A single turn carries every row of the set below to another of its rows. Some are shown first; where does it send the rows asked next?
j_768: [-3.1 7.0 4.5 -9.7 10.4 8.3 22.7 4.6 -15.5 -9.3 8.4 -16.3 -5.2 -24.1 1.7 -9.0 -6.9 2.5 -20.9 9.4 14.6 0.0 20.1 -3.4 -1.9 12.6 15.5 -11.8 -20.0 -20.6 22.8 16.9 -8.4 13.4 -11.4 -6.5 -5.5 0.9 12.3 -9.3 -16.5 23.7 -3.1 7.0 11.5 9.2 -3.1 -16.7 -3.8 10.0 -0.6 -17.8 -0.5 3.4 -12.1 -13.3 2.6]
j_321: [-13.5 -3.7 -33.5 -3.8 0.2 -4.2 18.9 -12.6 -0.8 -9.4 -10.0 -19.3 -4.7 -23.5 -0.9 7.3 31.6 -3.5 -2.0 4.1 22.2 10.0 37.6 -10.7 17.2 6.0 3.2 6.6 -14.2 -2.9 12.9 10.6 -8.9 -8.4 -18.7 1.2 -11.1 1.7 -5.8 -8.5 -6.9 10.1 -0.2 -10.0 21.4 -8.9 -12.3 -3.2 -8.6 1.3 -0.9 -7.2 27.9 -3.4 6.4 4.5 23.9]
j_778: [-18.2 6.9 -2.2 -6.3 -2.2 2.6 -30.3 -6.9 -2.4 5.2 0.4 8.3 10.4 -13.1 2.4 5.3 15.5 -2.5 6.7 -3.4 -16.9 7.6 16.8 -4.5 -10.1 -30.4 -10.4 -8.4 -13.5 9.4 7.4 -9.1 8.3 1.5 -8.2 2.1 10.9 23.9 -0.2 -21.9 -4.2 19.2 -1.4 -4.4 -36.0 -1.1 3.5 -2.8 -11.5 -0.8 5.1 -12.8 -1.5 9.2 20.0 2.6 3.0]
j_239: [-16.3 -14.4 -21.6 -14.6 5.5 16.2 10.1 1.9 7.5 -11.4 8.2 -8.9 6.7 -24.5 1.4 -0.1 10.4 -3.3 -0.5 10.5 0.0 8.5 42.8 -0.4 0.8 1.4 -0.3 -1.0 -20.2 -7.9 21.0 13.5 -12.7 2.6 -8.7 -9.0 6.1 18.6 -6.8 -1.0 -5.4 35.2 -8.2 0.8 -4.4 20.9 11.1 -6.9 -9.5 4.5 -20.6 -3.3 20.6 14.2 9.4 -15.6 12.4]
j_351: [19.5 -15.3 10.5 -8.4 -25.1 3.2 7.9 -19.1 -17.3 21.7 7.5 1.1 -3.3 7.9 -3.8 12.6 -3.1 -14.2 10.4 -18.6 -18.4 -16.4 0.5 0.5 32.6 1.8 -9.7 -12.8 5.2 14.3 6.0 5.4 -4.8 -10.8 10.0 -8.6 12.3 -22.2 -4.5 19.7 31.9 -2.1 11.3 -12.3 7.9 7.3 2.5 -7.2 -5.9 -18.9 -1.1 1.4 12.8 -5.0 -12.0 -4.6 -15.9]
j_217: [7.2 -7.3 -18.0 -17.6 0.3 -3.7 2.5 -19.8 2.2 3.4 15.4 -26.0 21.0 -26.3 12.6 9.4 2.9 1.0 -15.1 2.3 18.1 27.7 18.8 -0.8 7.3 35.0 12.8 -0.8 -12.8 -5.6 21.3 5.5 -21.6 16.5 -11.1 -22.1 13.8 -20.0 -1.6 -6.4 5.4 11.7 -5.4 11.1 1.8 15.4 6.5 -12.9 -7.0 6.9 -2.4 -12.9 21.0 17.2 7.4 -10.5 7.4]
j_268: [20.4 -15.1 7.9 -8.5 -24.3 3.9 14.3 -18.7 -16.9 20.0 8.6 1.3 -3.3 8.1 -3.9 13.0 -3.3 -13.8 9.3 -16.7 -16.1 -18.4 3.9 -0.8 35.3 4.8 -9.7 -11.7 3.9 9.9 8.2 8.7 -6.7 -9.4 9.7 -8.9 12.0 -22.6 -4.5 22.5 30.9 -1.1 9.9 -12.2 10.8 9.7 3.3 -10.3 -5.0 -18.3 -3.5 -0.8 16.3 -5.0 -12.8 -6.3 -16.1]
j_200: [2.5 3.8 -3.3 -18.3 2.5 -13.0 -15.8 -25.6 0.7 12.2 13.9 -21.7 24.4 -19.5 18.7 14.2 6.2 3.4 -14.4 -7.2 15.4 29.8 5.7 -1.9 5.4 14.6 6.5 -7.2 -13.1 7.0 10.6 -6.7 -10.3 13.6 -6.5 -14.1 23.7 -16.7 -2.8 -23.1 6.6 1.6 -11.1 9.8 -20.3 0.7 -1.1 -12.7 -7.2 5.0 4.6 -20.2 14.6 13.4 16.7 1.1 5.0]
j_139: [-14.6 3.6 -21.1 -5.1 2.1 -9.5 5.4 -17.0 -0.6 -1.5 -7.1 -16.8 -0.1 -17.9 5.7 10.4 32.0 -2.3 0.0 -5.3 21.8 16.5 27.5 -11.7 14.1 -10.7 -2.9 1.3 -12.8 10.5 2.2 1.1 1.8 -19.0 -11.2 5.9 -2.0 5.4 -7.9 -21.1 -3.4 0.5 -7.6 -10.6 3.6 -18.6 -21.0 -1.7 -9.4 1.7 3.3 -10.7 21.0 -7.8 13.2 12.7 25.1]
j_115: [18.9 -16.3 8.6 -9.5 -23.1 1.7 12.1 -20.0 -14.8 20.5 8.8 -0.9 -3.8 7.3 -2.5 13.9 -3.1 -12.7 8.9 -16.6 -13.9 -18.0 2.1 -0.2 34.5 4.0 -9.4 -13.3 2.6 11.0 7.3 8.6 -5.4 -9.8 10.8 -9.3 14.0 -21.2 -5.1 20.2 31.5 -1.7 9.1 -11.0 9.3 9.2 2.2 -9.1 -6.6 -18.9 -3.0 -0.4 17.4 -5.6 -11.6 -5.2 -14.9]
j_74: [21.2 -13.0 1.0 -6.0 -24.6 7.1 12.9 -20.3 -15.9 17.7 7.4 1.2 -5.9 7.3 -3.5 14.1 -6.1 -15.1 10.2 -18.8 -15.8 -17.5 -0.3 0.1 30.5 4.2 -8.9 -11.3 7.9 10.6 8.2 5.3 -9.5 -11.3 4.0 -7.8 10.2 -17.9 -7.1 24.3 30.3 -3.0 13.4 -10.7 15.7 9.4 4.1 -9.2 -8.9 -18.5 -1.3 1.0 15.0 -6.9 -14.8 -3.9 -18.8]
j_397: [-9.7 0.2 -40.3 5.5 -14.8 -1.4 8.3 -9.9 -9.7 -9.3 -15.1 -4.4 -3.4 -19.8 -6.8 3.8 27.7 -3.6 6.2 6.0 9.9 7.7 35.5 -13.8 9.6 11.5 5.5 13.6 -5.2 -8.2 13.3 3.5 -7.4 -3.6 -28.0 -1.2 -25.4 5.9 4.5 1.3 -5.5 12.0 17.0 -13.0 27.8 -5.1 -8.7 4.0 -11.3 -1.0 10.0 -2.3 13.5 -0.3 -2.2 0.9 20.1]
j_966: [10.5 -7.4 -31.1 -6.5 -13.8 2.7 -9.0 -16.4 -7.6 -0.7 7.2 -9.3 19.7 -26.4 5.4 1.2 -3.1 -2.7 -9.7 5.1 2.2 23.4 18.9 -1.1 -3.0 46.4 16.7 6.4 -1.0 -10.9 21.2 -0.7 -19.6 22.4 -18.8 -24.5 -1.9 -15.9 7.2 3.7 8.7 13.6 14.2 4.8 12.9 17.0 14.4 -5.2 -7.3 6.1 10.3 -1.3 6.2 20.8 -2.0 -9.6 3.9]
j_907: [-20.3 -3.2 -3.8 -17.0 9.2 6.0 -2.9 -5.4 8.5 -0.4 9.7 -8.3 9.8 -15.6 8.2 8.1 17.2 1.5 1.6 -0.7 2.8 12.1 29.4 -2.2 2.3 -22.3 -8.1 -8.9 -24.6 5.9 13.0 4.1 -3.0 -2.3 -3.5 -2.5 18.4 21.1 -9.7 -16.6 -5.4 25.4 -16.0 1.9 -28.0 7.5 1.3 -8.2 -9.8 2.2 -14.8 -16.0 17.4 9.7 20.6 -4.6 10.1]
j_379: [-12.8 11.6 -21.5 3.2 -9.4 -11.5 -12.8 -17.1 -7.7 -0.4 -12.7 0.5 3.4 -10.8 3.6 7.0 28.2 -2.8 9.1 -7.8 8.0 16.7 20.4 -14.7 5.4 -13.9 -5.1 6.3 -6.4 14.6 -2.9 -10.6 7.8 -19.0 -16.1 5.6 -6.9 11.8 2.1 -19.2 -0.9 -1.7 5.5 -11.9 -1.5 -20.9 -21.3 8.4 -12.8 1.4 18.6 -8.6 5.8 -7.3 10.5 16.5 19.5]
j_912: [-1.4 16.9 -1.1 -20.0 -8.5 -6.9 -28.8 3.9 4.6 13.3 -3.9 2.5 2.5 1.1 20.0 -0.9 9.1 9.1 6.5 3.9 -11.0 11.2 -2.2 -6.2 0.3 -18.0 -13.9 4.1 -10.2 -4.1 6.6 -2.7 2.3 -6.4 14.7 7.8 9.1 14.6 7.3 1.2 -5.6 -4.3 19.0 9.6 -15.4 -11.8 -6.1 -2.0 -16.7 23.4 20.2 -8.9 -12.2 13.5 26.1 0.0 11.9]
j_158: [19.3 -15.6 6.7 -7.7 -25.0 3.8 9.6 -18.0 -17.1 20.1 6.8 2.6 -3.7 7.5 -4.4 12.6 -3.8 -12.6 10.2 -17.4 -18.0 -17.6 0.9 -0.7 33.7 5.6 -9.7 -12.5 5.7 11.3 8.0 7.0 -5.9 -10.8 9.8 -8.4 10.7 -21.4 -4.4 21.6 32.6 -1.8 11.6 -11.9 10.8 9.0 2.7 -8.2 -6.4 -18.1 -1.4 0.1 13.9 -4.8 -12.7 -5.7 -16.3]
j_267: [18.4 -12.7 6.9 -9.4 -19.0 3.8 14.2 -22.1 -13.6 20.5 9.4 -5.6 -6.6 6.2 -1.3 16.6 -3.9 -14.1 7.1 -20.4 -13.0 -17.7 -1.4 1.2 35.8 -0.3 -9.1 -15.3 3.5 12.2 7.2 7.7 -8.5 -10.8 6.5 -4.6 14.2 -19.6 -11.1 18.2 27.3 -4.4 6.3 -9.5 12.6 7.3 1.4 -11.0 -9.0 -18.1 -4.1 -1.9 18.1 -7.2 -10.7 -1.6 -17.9]
j_29: [5.0 11.0 -6.0 -7.7 -10.0 -11.8 -39.1 -25.7 -10.2 13.9 6.4 -4.0 25.2 -17.7 13.3 9.8 3.3 -1.3 -7.4 -8.9 -1.5 28.2 -3.6 -3.5 -7.2 12.9 4.7 -5.4 -1.7 8.9 6.5 -18.7 -1.6 15.7 -11.0 -12.4 14.1 -11.0 6.6 -20.7 9.5 -2.4 6.0 3.4 -21.5 -5.5 1.3 -2.4 -8.5 2.9 23.2 -13.1 -4.5 13.5 13.0 7.8 -0.8]
j_639: [20.1 -11.9 3.3 -4.9 -25.0 4.8 7.8 -21.7 -15.8 20.1 8.2 2.0 -5.1 6.1 -2.4 14.6 -6.1 -15.6 11.0 -21.3 -18.7 -17.5 -2.0 -0.5 30.8 1.8 -9.3 -12.9 7.5 12.7 4.5 2.6 -6.8 -12.1 5.6 -5.3 11.0 -18.3 -7.3 21.3 29.9 -4.8 14.2 -10.9 12.2 5.5 2.8 -8.3 -10.4 -18.4 0.7 1.2 12.5 -7.7 -12.7 -0.4 -19.6]
j_131: [-4.8 4.5 -2.5 -30.0 5.8 -3.8 -8.8 2.7 13.0 8.4 3.9 -17.4 -1.3 -9.6 26.2 0.4 10.3 8.3 -2.5 6.7 3.1 14.2 9.8 -1.7 10.5 -11.4 -13.0 -0.1 -19.6 -6.1 8.4 12.4 -3.8 -14.2 25.0 5.5 18.5 8.0 -5.4 -1.3 -5.1 -1.0 0.4 12.9 -11.3 -8.5 -8.7 -10.7 -12.0 28.7 -0.3 -5.8 5.2 12.1 29.3 -1.9 20.1]
j_785: [9.7 5.0 -23.8 0.1 -20.5 -3.2 -35.8 -20.8 -14.8 8.0 1.2 4.0 21.1 -22.1 5.3 0.3 -3.8 -3.6 -3.1 -1.3 -11.4 23.6 4.5 -3.8 -12.4 32.9 12.2 3.4 6.0 -1.9 12.0 -15.8 -9.9 22.2 -17.9 -18.9 -0.3 -10.8 14.3 -6.1 10.1 4.9 20.7 0.0 -2.1 5.1 10.5 1.6 -8.4 3.3 27.3 -1.8 -9.3 18.8 1.6 0.1 -1.7]
j_925: [-5.2 -7.3 -18.6 -30.2 7.1 4.2 4.3 8.7 11.1 -0.3 0.0 -24.5 -9.8 -19.7 18.1 -4.1 8.8 4.4 -9.6 18.6 2.2 5.1 19.9 0.9 14.4 9.6 -3.6 0.3 -15.5 -20.6 19.1 25.3 -15.1 -1.6 18.6 -1.5 6.8 2.5 -5.0 11.2 -8.3 7.7 7.7 9.3 9.1 3.0 2.7 -16.2 -7.4 28.4 -6.8 3.0 12.1 16.8 22.7 -11.0 21.6]
j_437: [0.4 12.5 -16.3 -10.1 -18.7 -0.8 -28.3 8.4 -1.6 6.8 -11.7 9.4 -4.9 -3.4 9.2 -3.1 8.3 3.9 7.8 12.8 -21.4 1.0 1.1 -6.3 -1.2 0.8 -7.0 9.6 -3.1 -18.8 16.7 2.1 -3.5 8.6 3.7 3.6 -9.9 12.7 15.8 13.7 -7.8 2.2 36.5 5.3 3.4 -4.6 5.3 -2.4 -14.1 19.0 23.9 0.2 -18.5 18.5 16.5 -6.5 8.8]
j_771: [-0.8 -1.9 -27.4 -16.7 -10.0 5.9 -8.1 11.6 1.7 -1.0 -9.6 -6.2 -13.2 -17.6 6.4 -7.3 8.0 2.2 -2.1 21.6 -13.4 -3.3 16.1 -2.3 7.1 17.1 1.1 7.9 -6.1 -29.8 24.4 18.3 -12.7 10.6 6.5 -1.4 -10.9 5.7 8.2 20.2 -9.2 9.8 31.3 3.8 17.3 3.8 10.5 -11.3 -8.4 22.4 8.3 8.1 -2.7 19.3 14.8 -13.1 12.7]
j_77: [19.7 -15.2 10.2 -8.7 -23.7 2.5 9.1 -19.8 -17.1 20.5 7.6 -0.4 -3.8 7.1 -2.8 15.0 -2.6 -12.9 9.1 -17.6 -16.7 -17.9 0.7 1.2 34.9 1.9 -10.4 -14.6 3.2 12.9 6.5 7.9 -5.1 -10.6 12.0 -8.1 14.3 -21.3 -5.5 17.7 32.2 -3.3 8.7 -10.6 7.0 7.3 0.8 -9.8 -5.9 -17.8 -2.4 -1.5 16.2 -4.8 -11.2 -3.6 -15.6]
j_127: [19.3 -14.1 4.1 -7.4 -22.1 5.7 16.6 -21.2 -14.3 16.8 8.4 -3.2 -6.3 6.4 -3.2 15.9 -4.2 -14.1 9.2 -19.1 -13.3 -18.7 0.4 1.2 33.5 3.6 -8.4 -12.3 4.9 9.8 8.6 7.9 -9.5 -10.2 5.2 -6.9 11.8 -19.9 -9.8 22.4 28.3 -2.4 10.1 -9.1 16.0 8.5 4.3 -10.6 -8.6 -19.1 -5.3 -0.2 19.2 -6.9 -13.9 -4.2 -17.6]
j_290: [-10.8 10.4 -33.5 9.6 -19.4 -5.0 -10.1 -12.5 -11.9 -4.5 -16.3 7.5 1.3 -12.4 -6.6 2.8 26.5 -3.6 12.2 -1.6 1.2 11.1 24.5 -14.9 1.3 -0.1 1.1 12.0 -0.1 3.3 4.8 -9.6 1.7 -9.9 -25.3 2.5 -22.5 11.3 9.7 -5.0 -3.0 5.5 21.8 -13.6 14.5 -14.2 -13.2 10.7 -13.2 -1.3 23.8 -3.6 -0.4 -2.6 -0.2 9.3 17.2]
j_648: [-2.5 13.9 14.6 -8.1 9.9 4.0 -11.8 -1.8 -19.5 -0.4 7.6 -3.7 1.9 -25.2 8.8 -17.7 -13.7 -1.8 -15.7 -7.8 0.7 9.7 5.8 -3.0 -14.9 -5.1 5.1 -17.4 -9.1 6.8 -1.0 -2.5 9.9 -9.7 3.3 2.1 6.8 8.3 11.9 -28.1 -4.9 7.2 -5.6 1.9 -15.5 -8.0 -14.7 -4.4 -5.9 15.4 17.2 -10.1 -18.9 -2.0 -4.2 8.7 3.6]
j_251: [2.3 12.3 -2.6 -1.1 -5.6 11.1 11.2 8.1 -20.9 -9.1 5.1 4.8 2.5 -15.4 -2.5 -15.0 -13.6 2.0 -8.9 7.6 3.2 2.3 18.9 -6.7 -14.9 16.3 15.4 0.2 -12.6 -18.1 19.2 7.3 -5.8 7.1 -16.7 -9.1 -14.4 9.5 22.9 2.5 -13.5 25.6 14.9 6.7 15.1 12.3 -1.7 -2.9 -9.9 13.2 14.4 -12.3 -18.7 4.4 -21.9 -14.4 -0.8]
j_838: [-6.3 6.4 15.0 -15.1 19.6 2.4 8.0 -3.0 -15.0 -2.7 8.6 -21.8 -4.6 -29.1 8.4 -10.2 -6.8 -0.4 -25.8 1.0 14.4 4.2 12.7 -1.9 -2.1 -0.2 9.3 -21.9 -19.2 -5.6 11.5 13.2 2.6 1.5 1.9 0.7 8.7 1.0 4.0 -26.0 -12.9 13.5 -15.0 3.1 -8.2 -4.0 -9.9 -18.0 -0.7 12.3 1.6 -15.8 -1.0 -0.3 -1.3 2.3 5.5]
j_277: [-15.6 0.2 -20.7 2.4 -13.4 12.1 -33.9 -0.7 -9.7 -1.9 -6.0 20.7 5.8 -19.5 -7.9 -4.4 9.5 -6.7 10.9 2.9 -29.7 1.3 23.5 -4.7 -16.0 -9.6 -4.4 -0.6 -1.8 -0.6 10.4 -9.5 3.2 10.3 -14.8 -3.7 -6.6 24.9 8.7 -6.5 -2.9 24.5 17.8 -11.0 -16.6 6.7 12.9 3.6 -9.6 -2.3 12.6 1.4 -11.3 14.5 8.7 -1.2 1.3]
j_429: [-13.6 -13.3 -32.5 -3.5 -9.2 21.9 -7.7 4.2 -4.0 -12.2 -2.1 8.1 3.6 -26.0 -9.3 -8.4 6.8 -7.5 6.2 11.1 -19.3 1.7 39.4 -1.9 -9.2 10.8 1.6 3.1 -7.0 -10.9 19.7 5.5 -9.4 9.9 -15.1 -10.6 -10.1 22.7 3.9 6.5 -3.5 35.0 13.4 -7.0 1.6 21.0 17.1 -0.4 -7.1 2.0 -2.2 6.6 2.9 17.3 2.0 -12.0 6.9]
j_461: [19.8 -11.4 5.5 -7.4 -20.5 3.6 9.3 -23.3 -14.6 20.8 8.3 -1.5 -6.9 5.7 -1.5 16.8 -5.2 -14.6 8.7 -22.2 -16.8 -17.1 -4.3 0.3 33.2 -0.8 -10.7 -15.7 6.3 13.3 6.4 5.1 -6.4 -11.8 7.9 -4.5 14.5 -17.7 -10.4 17.6 29.5 -6.1 9.2 -10.6 9.1 5.8 1.3 -10.8 -10.4 -17.8 -1.8 0.6 15.2 -7.6 -10.9 0.9 -18.4]
j_133: [3.1 16.3 4.2 1.3 -6.0 9.6 -10.8 3.8 -24.3 -4.4 7.4 12.6 7.4 -14.8 2.7 -20.0 -16.9 -0.5 -4.2 -3.4 -5.8 9.0 8.9 -6.1 -21.4 6.7 10.1 -3.0 -5.8 -0.7 4.0 -5.5 6.0 -7.1 -7.7 -4.5 -7.2 13.9 22.5 -10.2 -5.0 14.4 12.7 3.9 -1.0 1.3 -9.4 5.3 -10.3 15.8 24.1 -8.1 -29.7 2.7 -16.3 0.3 0.5]

j_267 turns into j_639
j_437 turns into j_925
And these:
j_251 turns into j_838
j_239 turns into j_778
j_217 turns into j_29
j_290 turns into j_321

